Families of rows that turns and mirrors carry onto each other, the same ones carrying the whole set onto itself: the rest of each named row's family, in list order:
5 families of 8 rows:
lipog: [ -9 -14  27   3   2 -15   9 -29 -24]
til: [-11 -29  31 -29  24   4 -19 -24 -10]
rin: [-10   7  10 -25  22 -10 -33 -22 -17]
Meru: [ -6 -29  37 -13   0 -16 -20 -12  -9]
Dum: [ 17 -28   6  -1   6   4 -14 -18  -9]
tosop: [  4 -12  -1 -16  27 -13 -36 -12 -11]
Pona: [-21 -29  25 -21  16   5 -26 -31 -26]
popi: [-16 -39  22 -25  32  -4 -12 -26 -16]
Timi: [  4 -18  20   1  10   1  10 -29 -27]
kanud: [ -7 -26  15  -5  11 -17  16 -36 -17]
bef: [-16 -19 -19 -16  -3  -4  -1 -20 -20]
mul: [-15 -22  -3 -14  -6 -24  -4   0  -8]
Zuren: [ -9 -33  32 -24  21 -24 -10 -13  -4]
Sud: [-22  -5  24  -7  13 -12   1 -37 -32]
lok: [ 14 -26  -9  -9  20  -1 -10 -24  -4]
Noru: [  1   2   3 -20  20  -1 -34 -10 -16]
Zukav: [ 11 -24  -6 -13  19 -11 -23  -7  -3]
Tigep: [-14 -10  -7 -20 -13 -12   2 -11 -17]
muru: [ -9  -7  13 -12 -11 -23  -8   1 -13]
Vitu: [ -6 -33  35 -17  21   7 -17 -24 -16]
kulo: [  2 -32   9   0  10  -9  15 -23 -16]
Ninuf: [-23   2  12 -24  25 -23  -3 -27 -23]
roda: [-31 -22 -14 -22  11  -2 -11 -19 -25]
gigo: [-19 -10  -9 -12  -6   5 -15 -21 -28]
Dag: [ -6 -24  26 -21   8 -30 -14 -11   2]
vokad: [ 11 -24  -4  -9  23  -5 -30 -13 -11]
Kibam: [ 15 -17   1  -6  12   7 -23  -7 -12]
teruv: [-20 -10 -12 -24  -6  -2  -2 -20 -25]
Fak: [-21  -8  18 -18  19 -26   6 -38 -21]
Fil: [ -1 -14  -9 -24  30  -8 -31 -15 -12]
Fiso: [-21  -5  19  -2  13 -23   5 -32 -27]
boguf: [ -5 -29  36 -26  16  -6 -16 -16  -1]
dezo: [-11   9  27 -15  17 -18  -3 -26 -27]
Tume: [-22 -19  -4 -14   8  13 -11 -24 -35]
Zilez: [-18 -36   9 -23  26   6 -18 -35 -19]
Sozor: [-14 -17  16   6  10 -15  10 -33 -27]
muper: [-13  -4   0 -10 -16 -13 -14  -7 -16]
veze: [ -8 -20  42 -23  17 -10 -21 -16 -10]
lim: [ -2   1  -2 -26  26 -20 -23 -20  -4]
pez: [-18  -6 -12 -22  -5 -21  -5 -12 -14]

Same family as muru: rin, Dum, kulo, Ninuf, Dag, Tume, Zilez
Same family as Tigep: til, tosop, vokad, teruv, Fiso, boguf, Sozor
Same family as Meru: Pona, Timi, mul, lok, roda, dezo, lim
Same family as kanud: popi, Zuren, Noru, gigo, Kibam, Fak, muper

Families of rows that turns and mirrors carry onto each other, the same ones carrying the whole set onto itself: the rest of each named row's family, in list order:
4 families of 8 rows:
relip: [ 15  -5   2 -16  20 -24 -14  -6   1  18   3 -11  15  -1   8  -4 -13   3
   1  28  19  -5  -7  -5   2   4  -7]
ven: [-18 -10   8  -7 -29   4 -29   3  -1  -1  -1   6   2  -3   9 -17  17 -26
 -30 -15 -12  -9  -1   3   8  -7  10]
nomo: [-18 -12  -5   3 -19 -12 -10   1  -6  -2  -4  10 -12   9   0  12  18 -19
 -10 -31  -5  -9  18   2  13   2  -2]
tad: [  6  -5   8  -1  22 -24  -9   1   8 -13  35  -6   2  18  -9  14  -5  -2
  -7  17  -9   2 -20   2  -1  -1   0]
dizav: [  5  15  14 -11  12 -19  -9   0   0  11  26 -12  17   0 -14   5  13  -3
  -2  21   5  -9 -20   5  -3  26   8]
zare: [ -4  -4   3  12 -18   3 -17  10   8  10 -13   5  12  -1 -10   9  22 -37
 -21 -21 -12  -1  12   6   1  -2  11]
sano: [ -4 -18   7   0 -20   0 -12   0 -10  14  -4   8  -4  10  12  32   0 -13
  -6 -20   4   8   7 -10  12  -7 -22]
poraf: [ 28  -1  19  -5   6 -25  -2  11  -7   2   4 -14   6  -6  -9 -19 -14  -8
  -9  13  17   1 -13  -5  12   3 -13]
kizol: [-10 -15  13  16 -12   6 -31   7 -16  26 -15  -3  15   7  -6   2   8   6
   0 -22  -9  -6   3   1   2  -8  -8]
tuni: [-20  -5   5 -19  -2  30  -3  17  -6   9  -7  15  -1  -6  14   3  -6 -15
   0   2  -1   4  -6   4   3 -12 -21]
nifu: [ 17   8  13  12   5 -17   2 -20  -3  14   4  -3  34  -6 -19 -10   2   0
   1  15   0 -18  -8  14   8   6 -12]
vam: [ 22   6   1  15  -5 -31  -1   3  24  -4   4   1   4  15  -7  -9  -2   6
  -4  10 -30  -8 -14   3   6   4  -2]
suzu: [  4   3  -3 -13   3 -20   6 -24  15  20   9 -16  21 -14  -3  -1   0  -5
   4  21  -8 -14 -16  12   1  23   1]
lada: [-14   7  -2 -17 -10  14   8  10   2  12   1  11  11 -15   2 -12   9 -41
 -13 -21   3  -1  -1  12  -4  -7   0]
Kol: [ -5  11   1  10   4  -8   0 -20  27  -3  13  -1   7  -4 -30  11   3   9
   5  14 -15 -24 -13  -6  11  -2   1]
Kaze: [ 16  22   1  -4 -16 -23   4   3  28  11   4  -7  10   0 -11 -18  10   1
   5  18   1  -7 -16   5   7  18   7]
tavi: [  2   9  -4  -7   5 -26  -4 -12  30  -4  14 -25   2   1 -19   6  -1  -3
  -9   2 -35  -9  -3   2   5  11   2]
melo: [-25   1  -6 -10 -22  10   1   6  -7  13   5  -6  -1   5   0  -7  12 -25
   1 -25  -2 -28   8  15  12   5  -3]
Zesi: [-13 -16  18  -1 -23   6 -33  -6 -10   2  -7  13   9   1  16   1  15 -11
 -30  -6 -14  10   2   0  10  -7 -10]
las: [-14  -5   8 -13 -23  24   0   6 -12  31   6  -8   6   7  10  14  -6 -20
   4 -13   8 -12  -2   1  11  -4 -22]
zem: [ 11   1   2 -11  22 -29 -24   4  15  -6   8 -21  -3  13  -7   4 -13   5
 -10  10  -6   1   5 -16   5  -8  -7]
difam: [ -3  12   9   2   8 -27 -12  -3   9  -5  30  -8   2   9 -18   9   5   1
   1  15 -15  -3 -20  17  -5  19   9]
gofa: [ 22   1  -1   8  19 -13  -1   0  16   2  14   1   9  16   4  -4  -2  13
 -10  16 -13  -1 -10 -24  12 -11 -16]
Fon: [-17 -20  -2 -31 -24   6  14   7  14  -2   6   2   0  -9  -6   1  11 -16
 -10 -24   7  -3 -12   4   5 -12 -10]
Sofu: [  5   0   7  -4   5 -17  -4   9  23 -14  12 -10 -22  -3 -22   2 -12   1
  -4  11   2  -3 -19 -25  16  -6  -1]
Gugol: [-26   0   9 -22 -32  22 -20   0   9  10   9   2   6  -3  10 -13   5 -24
 -19  -8  -3 -12  -9   5   2 -14   1]
bodu: [  4 -11  16 -14 -26 -13 -11  19  -4  13  -8  -6  15  -3 -12  -1  13 -20
 -20 -39  -6  -8   0  -8  -1  -6  -2]
muvof: [ 16  18   0 -11  10  -4   6   4  21  17  12  -7  16  -1   0 -12   8   8
  -3  23  17  -2 -14 -20  13   3  -9]
Tima: [-32 -24  -5  -2  -9  24  -5  -6   3  11  -2   5   0   0   2   1   8  10
   9  -7   3   0  -7  12   8 -13 -16]
Bodi: [ 12  -1  13 -14  25 -17  -5   4  -2   2  34 -12  17   9  -5  10   5  -7
 -11  23  13  -4 -21  -9   1   6   0]
kegu: [-22  -3  17 -15 -27  26 -25  -9   1  15   5   9  13  -2  16   5   4 -10
 -19   0  -5   5  -7   2   6 -16 -18]
Balod: [-10 -16   8   8 -11  19 -28  18  -1   6 -21  10   1   9   2  24   8 -11
  -7   2 -19   3   4  -2   7  -8 -10]

Same family as zare: relip, tuni, suzu, lada, tavi, zem, Balod
Same family as Bodi: ven, tad, dizav, Zesi, difam, Gugol, kegu
Same family as Sofu: poraf, kizol, nifu, Kol, Fon, bodu, Tima

Families of rows that turns and mirrors carry onto each other, the same ones carrying the whole set onto itself: the rest of each named row's family, in list order:
4 families of 8 rows:
kofo: [ 19   1  17   5 -10 -19 -10   3]
Bope: [  0 -28  19  -1  -6   7  -4  -5]
fibi: [  2 -13 -10   3 -22   5   5  -1]
golit: [  4   3  -1 -10   7   4  13 -36]
ganu: [  5 -26  13   6   6 -17   6  10]
lilu: [ 17   4   2   0 -15  -3   8  16]
kagu: [-22 -11  -3 -11  20  -3   5  -8]
Let: [-10  -4  19  -2  22 -11  -3 -22]
Tul: [ -1  22  -7  -2  -2   5  13 -19]
roki: [-21  -4 -11 -13  11   2  -2  -5]
zuv: [ 20 -24   6   5  -1  -7  20 -12]
Doru: [ -1 -24   1  -4  15   2  17 -24]
pibak: [  6 -25  19  16   7  -2   8  -2]
Ditu: [ 20   2  10   9 -20   4   8  -4]
Kuno: [ 18   5  -6 -25  -6  -3   7   6]
bime: [  7  11  -3 -25  20 -14   7  -4]
tuv: [-15  -5   2   4  25  -1  13 -16]
merub: [ 21   6  15   0 -19 -12  -2  -2]
figo: [  9  -4  -8  -2 -25  -2  12   4]
Vot: [ 4 29  0 -8  7 -9  5 -5]
sedu: [ -3 -20   1   5  12 -20   2  12]
Vuku: [ 25   3   4  -1  -9  -7  15 -25]
Dobu: [ -5  21   0 -17  -5   2  -2 -19]
dev: [  1 -23  16  -1   7   7   0  13]
tak: [  1  11 -15   7  -3 -22  12  -9]
bedu: [ -4 -21  18   4  -1   7 -12 -16]
nebo: [ -1  20  -8  -3   4 -21  13 -15]
mise: [  7 -12  17 -21  25  -9  -3  -3]
vib: [ 19 -17  14 -21   0   3  -3   8]
Nem: [ -4   4  13   7  18 -19  -5 -25]
musi: [-12   2  14  -8  28   1  -3  -9]
pom: [  0  18   4 -13 -10   2 -15 -14]

Same family as bedu: kofo, fibi, roki, sedu, tak, Nem, pom
Same family as musi: lilu, Tul, pibak, Ditu, tuv, Vot, dev
Same family as Let: Bope, ganu, kagu, merub, figo, Dobu, nebo

